These are runs of 6 systems, one row a step. Runs of the same system follow the same rule from any start.
trace 1, Z_973, 8 rows:
-10; -47; -15; 44; -5; 9; -46; -31; 46; -12; 15; -11; -4; -32; 19; -3; -28; 28
14; 15; -32; -32; -5; 2; 0; 17; 18; 23; -9; -5; -47; -10; 48; 45; -19; -23
-4; -4; 17; 14; -4; -44; -3; -14; -30; -4; 41; 7; 42; -28; 11; 27; -40; 2
-4; -13; 0; 49; 34; 23; -20; 21; -8; 28; -23; -5; -18; 0; 43; 16; 10; 25
-11; 52; 7; -35; -13; 4; 29; 14; -36; 2; 20; 18; 7; 18; 36; 8; -19; -2
-32; -38; 32; 41; -3; -26; -9; 5; -54; -6; -11; -9; 14; 0; -18; 5; 15; 10
-8; 46; 32; -5; 13; 44; 11; 28; 31; 17; -25; 17; -14; 16; 19; -12; 14; 9
-42; -11; -1; -17; -53; -10; 1; -19; -45; -40; 19; -2; 3; 16; -9; -18; -14; -3
trace 2, Z_509, 8 rows:
12; 43; 23; 3; 0; -34; 37; 37; -14; 24; -30; 22; -17; 21; -4; -65; -59; -5
6; -6; 32; 10; 22; 26; -12; -36; -13; -23; 39; 4; 76; 11; -14; 25; 59; -1
-67; 16; 10; 9; -14; 17; 9; 44; -13; 17; -34; -4; -55; -16; 14; -7; -11; 44
35; 16; 20; -27; -3; -31; 27; -18; 3; -14; 14; 14; 47; 15; -65; -40; -2; -30
-48; -21; 13; 20; -2; 48; -33; -7; 27; -13; -3; -12; -6; -29; 9; 48; 51; 30
-7; 30; -6; -39; -39; -25; 34; 17; 2; 3; -19; 7; -40; 11; -15; -52; -53; -15
18; -32; 31; 12; 5; -5; -27; -39; 22; -24; 26; -2; 56; -12; -24; 38; 37; -28
-40; 25; -4; -4; -21; 35; -2; 28; 28; 15; -28; 2; -61; -4; 48; 3; -23; 21
trace 3, Z_973 (8 x 18):
-36; -20; -6; 18; -44; -11; -26; -10; 12; -16; 7; 0; -32; -21; 42; -2; -59; 6
-19; -2; 30; 4; -17; -11; -18; 22; 16; 13; -18; 5; -27; -29; 35; 72; -5; -28
-43; 25; 26; 16; -16; -8; -3; 6; -3; -3; 27; 17; 10; -36; 41; 11; -58; 31
-35; -25; 23; 37; -18; -5; -22; 23; -32; 6; -29; -3; -38; 6; 58; 36; -9; -12
-45; 58; 57; -10; -16; 8; 17; 29; -4; 5; 7; 27; 9; -22; 31; 33; -15; 10
-62; -26; 33; 45; -36; -13; -20; 7; -47; -17; -9; 0; -17; 4; 29; -14; -32; 18
-40; 37; 63; -6; -19; 25; 4; 41; 20; 11; -40; 19; -30; 1; 28; 42; 21; -20
-76; 13; 37; 4; -61; -9; -1; -5; -21; -36; 22; 15; 4; -19; 11; -22; -51; 25
trace 4, Z_891:
-24; 1; 67; 18; -8; -8; 3; 36; 16; 8; -59; 7; -17; -2; -36; -1; 27; -21
-35; 11; 29; -11; -20; 40; -18; -30; 33; -33; 38; 9; 35; -21; 4; 38; 27; 7
-54; -44; 16; 23; -34; -23; -18; 18; 4; -6; -41; -17; -45; -34; -27; 13; -2; 4
4; 30; 67; -17; -18; 4; -4; 0; 58; -9; -3; 27; 26; -7; -5; 33; 8; -50
-56; -48; -2; 29; -29; -6; -37; -20; -14; -22; 23; -18; -4; -45; 18; 51; -6; 21
-7; 17; 58; -9; -22; -27; 7; 42; 28; 20; -53; 13; -34; -12; -7; 31; -2; -53
-30; -4; 37; 1; -20; 3; -20; -34; -10; -33; 59; 9; 57; -28; 20; 62; 11; -2
-46; -29; 23; 31; -12; -20; -12; 49; -9; 25; -62; -13; -62; -32; 5; 46; 10; 0
trace 5, Z_246, 8 rows:
-13; -15; 4; -8; -5; -2; -4; 14; -32; 6; -21; -13; -21; 5; 10; 57; 42; -26
12; 19; 4; -5; 18; -17; 25; -10; -27; 0; 26; 6; 46; 2; -36; -34; -7; 23
-7; -17; -1; 34; 11; 42; -25; 5; 24; 9; -25; -6; -31; 14; 35; -10; 12; 17
8; 23; 1; -53; -6; -15; 30; 10; -15; 3; 0; -1; 7; 3; -33; 31; 33; -33
4; -34; -17; 36; 8; 4; -16; -28; 4; -11; 14; -10; 12; 3; -14; -55; -18; 30
7; 19; 23; -10; 7; 12; -1; 26; 44; 25; -29; 4; -26; -10; 20; 45; 20; -24
6; -2; -40; -35; -22; -16; 15; -31; -31; -22; 39; -8; 13; 12; -27; -27; -15; 0
3; -38; 22; 61; 21; -4; -36; 10; 26; 16; -28; -3; -13; -21; 14; 14; -2; 5
trace 6, Z_726, 8 rows:
-31; -19; 18; -14; -22; 27; -22; -41; 11; -43; 38; -7; 39; -13; -21; 41; 52; -5
-22; 4; 41; -21; -41; -27; 7; 15; 51; -11; -33; 7; -21; -28; -55; -8; -15; -25
4; -29; 23; 9; -38; 23; -33; -43; 26; -42; 12; 5; 12; 37; 22; -13; 4; -42
-51; 4; 48; 2; -31; -8; -13; 11; 24; -8; -3; 7; -4; -49; 4; 58; -5; -5
3; 16; 44; -2; -43; -8; 1; 2; 18; -15; -23; 21; -17; 41; 21; -42; -40; -51
-48; -8; 44; 20; -22; 28; -29; -14; -21; -28; 19; 7; 16; 7; 42; 44; 21; 1
-35; 54; 53; -29; -33; -7; 26; 36; 14; 6; -25; 26; -20; -4; -6; -4; -26; -18
-24; -8; 36; 4; -39; 21; -10; -26; -36; -39; 11; 12; 20; 60; 20; -25; 16; -25
trace 7, Z_726:
-74; 5; 36; -15; -48; -5; 14; 8; -7; -33; -12; 3; -6; -22; -56; -22; 8; 18
5; 6; 31; -32; -35; 36; -6; -17; 34; -28; -16; 7; -3; 43; -16; -9; 47; -53
-47; -3; 53; -2; -41; -9; -14; -26; 9; -40; 33; 11; 44; -35; -29; 23; 1; 0
-31; -6; 44; -8; -54; 6; -11; 11; 46; -18; -52; 3; -47; 12; -20; -21; 3; -39
-7; 9; 49; -8; -38; 17; -21; -37; 23; -41; 37; 22; 40; 15; 34; 25; 1; -42
-74; -4; 65; 14; -54; -19; -7; 24; 1; -17; -30; 9; -22; -25; -11; 15; -17; -6
1; 32; 55; -17; -37; 36; -6; -6; 33; -22; -11; 29; -3; 56; 41; -16; 1; -55
-76; 1; 60; 7; -49; -5; -12; -9; -39; -40; 28; 12; 30; -14; 11; 36; 0; 5
trace 8, Z_509 (8 x 18):
52; -29; -62; -32; 26; 0; -11; -23; 8; 12; 17; -28; -1; -8; 1; 62; 46; -28
13; -27; -76; 18; 14; -14; -12; 0; 1; 25; 3; -20; -46; -25; 40; -6; -55; 32
80; -31; -48; -1; 32; -19; 4; -11; -27; 18; -8; -14; -2; 48; 5; -11; 14; -42
14; -9; -64; 5; 42; 8; -5; 3; -39; 27; 30; -21; -1; -21; 49; 53; 5; 37
43; -25; -50; 32; 41; -26; 11; 13; -38; 33; -23; -16; -22; 24; 0; -57; -29; 16
42; -9; -55; -15; 54; 16; 12; -11; -47; 18; 25; -23; 25; 20; -3; 28; 60; 9
-7; -24; -68; 21; 36; -11; 7; 16; -42; 30; -1; -29; -30; -27; 0; -9; -17; 65
67; -19; -61; -13; 45; -8; 20; -4; -17; 23; -14; -24; -5; 30; -42; -35; 34; -7
trace 9, Z_891:
-51; -15; -46; 19; -4; 37; -11; 16; 0; 10; -18; -22; -61; -18; 22; -19; -11; 69
24; 27; 42; -42; -30; -16; 25; -3; 13; -19; -18; 18; 15; 42; -51; -43; 10; -60
5; -46; -39; 36; 37; 24; -36; -37; 20; -5; 41; -21; 31; -38; 0; 19; 20; 50
-10; 26; 3; -14; -33; -7; 19; 35; 25; 15; -50; 9; -70; 13; 13; -45; -54; -15
37; -21; 3; -15; -5; -10; -11; -55; -11; -36; 53; 2; 66; 21; -15; 17; 24; -41
-4; -17; -44; 30; 32; -8; -7; 33; 14; 44; -27; -19; -50; -47; 16; 11; -26; 46
15; 49; 43; -33; -36; -8; 23; -6; -14; -18; 11; 32; 20; 54; 24; -33; -29; -53
8; -66; -56; 24; 37; -4; -24; -20; -32; 5; 19; -37; 14; -23; -11; 47; 49; 24
trace 10, Z_246, 8 rows:
35; 13; -14; 8; 37; 40; -23; -37; 80; 2; 48; 10; 42; -33; 26; 19; -11; 22
-3; -5; -68; -35; -20; -24; 17; 26; -6; 26; -26; -25; -83; -17; 10; 9; -34; -1
62; -29; 8; 21; 16; -46; -13; -26; -29; -1; 28; 3; 49; 22; 18; 18; -13; -54
-19; 19; -40; 8; 36; 26; -3; 5; 13; 23; 29; -3; 5; -48; 31; 26; -15; 71
28; 4; -22; -10; 3; -30; 23; 31; -49; 30; -37; -5; -46; 43; 25; -8; -13; -39
22; -20; -8; 19; 39; 14; -13; -33; -33; -4; 48; -5; 63; 3; 8; 29; 38; 12
-1; 21; -28; 5; 42; 10; 21; 43; 7; 45; -29; -8; -36; -21; -6; -15; -4; 51
54; -4; -22; -20; 8; 9; 7; -17; -26; 1; -2; -4; 1; 63; 17; -9; 29; -48
trace 11, Z_921:
37; 40; -26; -20; 57; 47; 18; 11; 46; 35; 5; -1; 8; -8; -6; 2; 33; 28
-45; 13; -1; -38; -27; 56; 6; -23; -10; -40; 24; -5; 13; 20; -24; -12; 53; 19
8; -9; -13; 4; 22; 2; 10; 12; 45; 14; -37; -11; -16; -22; -74; -47; 17; 28
18; 21; -18; -58; -31; 18; 5; -40; 47; -32; 39; 6; 13; 6; -9; -9; -9; -27
-39; -41; 31; 28; -37; 2; -19; 4; 21; -20; -48; -9; -35; 4; -39; -36; 11; -6
53; 36; -6; -47; -4; -38; 27; 11; 45; 20; -7; 13; -10; -13; -16; -1; -39; -47
-44; -14; 69; 19; -51; 22; -33; -21; 15; -46; 2; 16; 15; 14; 20; 6; 8; -26
25; 14; 9; -1; 24; -23; 16; 57; 30; 53; -69; -2; -53; -15; -10; 8; -2; -21
trace 12, Z_921:
-7; -12; 5; 24; 42; 30; -5; 21; 52; 22; -40; -12; -11; -32; -55; -12; 49; 42
20; 57; -32; -81; -15; 39; 31; -20; 38; -13; 35; 10; 3; 15; -4; -14; 3; -12
-48; -40; 46; 25; -26; 21; -19; -11; 16; -34; -34; -9; -1; 4; -67; -40; 47; 8
53; 35; -35; -52; 9; -18; 24; 12; 80; 30; -17; 1; -34; -30; -29; -5; -30; -24
-47; 0; 65; -7; -72; 29; -22; -36; 14; -65; 16; 21; 25; 37; 5; -22; 10; -32
22; -14; 14; 17; 22; -31; 3; 54; 57; 48; -86; -10; -62; -31; -46; 2; 8; -23
2; 74; 41; -67; -44; 10; 19; -23; 24; -29; 56; 41; 43; 12; 35; 17; -32; -43
-40; -48; 75; 73; 4; 30; -38; 31; 24; 4; -85; -6; -34; 10; -23; -8; 62; -2

Which system made each run below?
trace 13, 2 rows:
-16; -8; 9; -33; -31; 5; 13; -9; -64; -30; -1; -9; 7; 58; -25; -3; 55; -34
1; 4; -6; 9; 53; 9; 10; 12; 24; 26; -3; -9; 20; -48; -51; 14; 37; 50
	Z_891
trace 14, 2 rows:
-54; -25; -25; 4; -39; -11; -11; -18; -65; -25; 40; -14; -3; -12; 34; 23; -28; 24
40; -28; -22; 57; 45; -34; 0; 10; -39; 33; -12; -10; 0; 14; 10; -43; -34; 19
	Z_921
trace 15:
12; -16; -32; -28; -40; 33; -10; -46; -18; -39; 18; -6; -8; 76; 24; -39; 11; -38
45; -22; -65; -17; 40; -29; 15; 2; 20; 29; -7; -26; -9; -42; -64; 0; 7; 21
	Z_891
trace 16, 2 rows:
-32; 12; 63; 0; -64; -45; -3; 14; 6; -14; -16; 24; -15; -4; 25; 2; -65; -45
-29; 1; 70; 34; -29; 33; -28; 4; -4; -19; -18; 19; -6; 45; 63; 7; 8; -32
	Z_726
trace 17, 2 rows:
35; 19; -47; -9; 25; 7; -4; -30; 3; 7; 62; 7; 32; -10; 59; 17; -41; 20
-36; -52; -16; 37; -11; 15; -19; -9; -75; -16; -9; -22; -17; 39; 17; -12; 31; 17
	Z_921
trace 18, 2 rows:
22; 14; 1; 13; 28; 16; -8; -11; -17; 9; 34; 10; 33; 10; 60; 29; -3; 0
-14; 2; -22; 7; 24; -7; 13; 16; -67; 20; 5; -12; 1; -3; 8; 14; 11; 35
	Z_973
trace 19, 2 rows:
44; 43; 36; 36; 62; 29; 13; 40; 8; 50; -41; 23; 3; 45; 45; -25; 5; -3
-38; 15; -16; -37; -25; 27; 14; -33; -82; -42; 56; -2; 42; 39; 2; -1; 29; 20
	Z_973
trace 20:
-50; 24; -25; 11; -11; 14; 19; 42; -55; 23; -27; -2; -65; 19; 48; -33; -36; 49
39; 47; -8; -40; 33; 19; 35; 12; -60; 21; 14; 7; 22; 56; 29; 24; 44; -26
	Z_726
trace 21 (2 x 18):
16; 16; -74; -19; 18; 23; 22; 0; -24; 16; 12; -13; -29; 25; 22; -54; -21; 43
51; 0; -29; -12; 20; -12; 28; -11; -30; 5; 0; -3; 13; 51; -34; -75; 0; -10
	Z_891
trace 22:
-21; -7; 8; 32; -1; 9; -16; -17; -25; -11; 31; 5; 23; 1; 41; 1; -23; 23
4; 12; 33; 10; 7; -6; 13; 30; -22; 21; -40; 7; -11; 31; 0; -12; 13; -20
	Z_509
trace 23, 2 rows:
-14; 7; 71; 24; 16; 26; 1; 36; 45; 15; -73; 7; -11; 7; -61; -24; 64; -6
-11; 24; -17; -48; -46; 38; -4; -62; 36; -55; 74; 13; 33; 11; 13; -29; -29; 4
	Z_726
trace 24, 2 rows:
-5; -3; -5; 1; -9; 45; -14; -33; 44; -29; 19; 2; 12; 9; -11; -47; 4; 21
-24; -22; -13; -32; -35; -18; -5; -6; 4; -13; 3; -16; -20; -33; -18; 50; 14; -22
	Z_726
trace 25, 2 rows:
-15; -29; 34; 14; -22; -8; -9; 6; -4; -10; -37; -3; -12; 15; -28; -5; 26; -27
-8; 25; 32; -19; -8; 12; 9; -13; 30; -16; 22; 17; 36; -9; -30; -10; 8; 3
	Z_246
trace 26:
-2; -14; -29; 19; 11; -28; 9; 1; -37; 8; 9; -10; 0; -12; -11; -33; -36; 35
38; 5; 18; 8; 22; 15; -6; 5; 5; 17; -18; 5; 3; 36; 31; 19; 30; -41
	Z_973
trace 27:
4; 17; -41; -26; -16; 18; 5; 8; -13; 10; -3; -2; -49; 30; 70; 10; -24; -17
25; -4; -14; -25; 6; -53; 27; -6; -57; 1; 18; -6; 32; 3; -40; 6; -2; -18
	Z_891
trace 28:
30; -3; 36; -18; -24; -34; -7; -19; 12; -15; 12; 13; 26; 10; 7; 37; -4; -71
-19; 14; 27; 28; -3; 22; -25; 8; 35; 8; 4; 13; -7; -19; 64; 28; -31; 12
	Z_509
trace 29 (2 x 18):
49; 13; 1; -2; 17; -1; 0; -15; 41; 9; 14; 11; 20; 3; 12; -13; -20; -17
-17; -22; -5; 19; -12; 19; -23; -14; -22; -14; 12; -8; -6; 19; 44; 10; 3; 2
	Z_509
trace 30 (2 x 18):
22; -7; -23; -39; -24; -16; -13; -38; 41; -16; 49; -1; 16; -36; 12; 48; -25; -33
14; -41; -42; 34; 28; -30; -21; -2; 11; 24; 4; -20; -13; -52; 11; 24; -32; 27
	Z_973
trace 31:
-52; -39; -20; 36; -19; -22; -18; 6; -34; -1; 4; -17; -28; -40; 24; 15; -42; 41
29; 31; 54; -21; -7; -13; 16; 26; 16; 16; -41; 20; -10; 32; 2; 17; 17; -75
	Z_891
trace 32, 2 rows:
50; 0; 27; 37; 46; -27; -12; 20; 34; 41; -16; 9; 12; -24; 23; 38; -14; -21
-32; 26; -7; -18; -32; 10; 1; -6; -38; -12; 37; 8; -5; 8; 72; 29; -37; 3
	Z_891
trace 33 (2 x 18):
-2; -12; -31; -18; -25; -52; 4; -36; -43; -25; 69; -2; 39; -29; 1; 12; -58; 6
6; -71; -16; 83; 12; -3; -47; -12; -16; 5; -14; -17; -21; 12; 43; -30; -31; 16
	Z_921
trace 34, 2 rows:
-45; -31; -30; -1; -12; -28; 13; -9; -74; -21; 19; -24; 9; -23; -56; -14; 6; 50
49; 13; 42; 22; 31; 10; 2; 30; 47; 34; -64; 13; -21; 36; 2; -28; 15; -43
	Z_973
trace 35, 2 rows:
26; 18; -16; 31; 65; 38; 6; 4; 31; 26; 1; 2; 22; -6; -13; -56; 4; 64
37; -9; -50; -35; -13; 9; 10; -23; -45; -11; 9; -13; -13; 67; 19; -16; 12; -40
	Z_973
trace 36:
3; -37; 33; 54; 13; -11; -25; -15; -9; -8; 0; -1; 28; 4; -3; -12; 4; 0
-2; 22; -17; -30; -7; 33; 1; 12; 41; 13; -13; -2; -41; -6; 28; 22; 5; -6
	Z_891
trace 37:
-33; 36; 17; -38; -23; 12; 20; -6; 14; -21; 20; 12; 20; -15; -35; -11; 2; 13
-13; -54; 17; 52; 1; 0; -31; -13; 0; -13; -16; -14; -1; -3; -19; -15; 18; 8
	Z_891
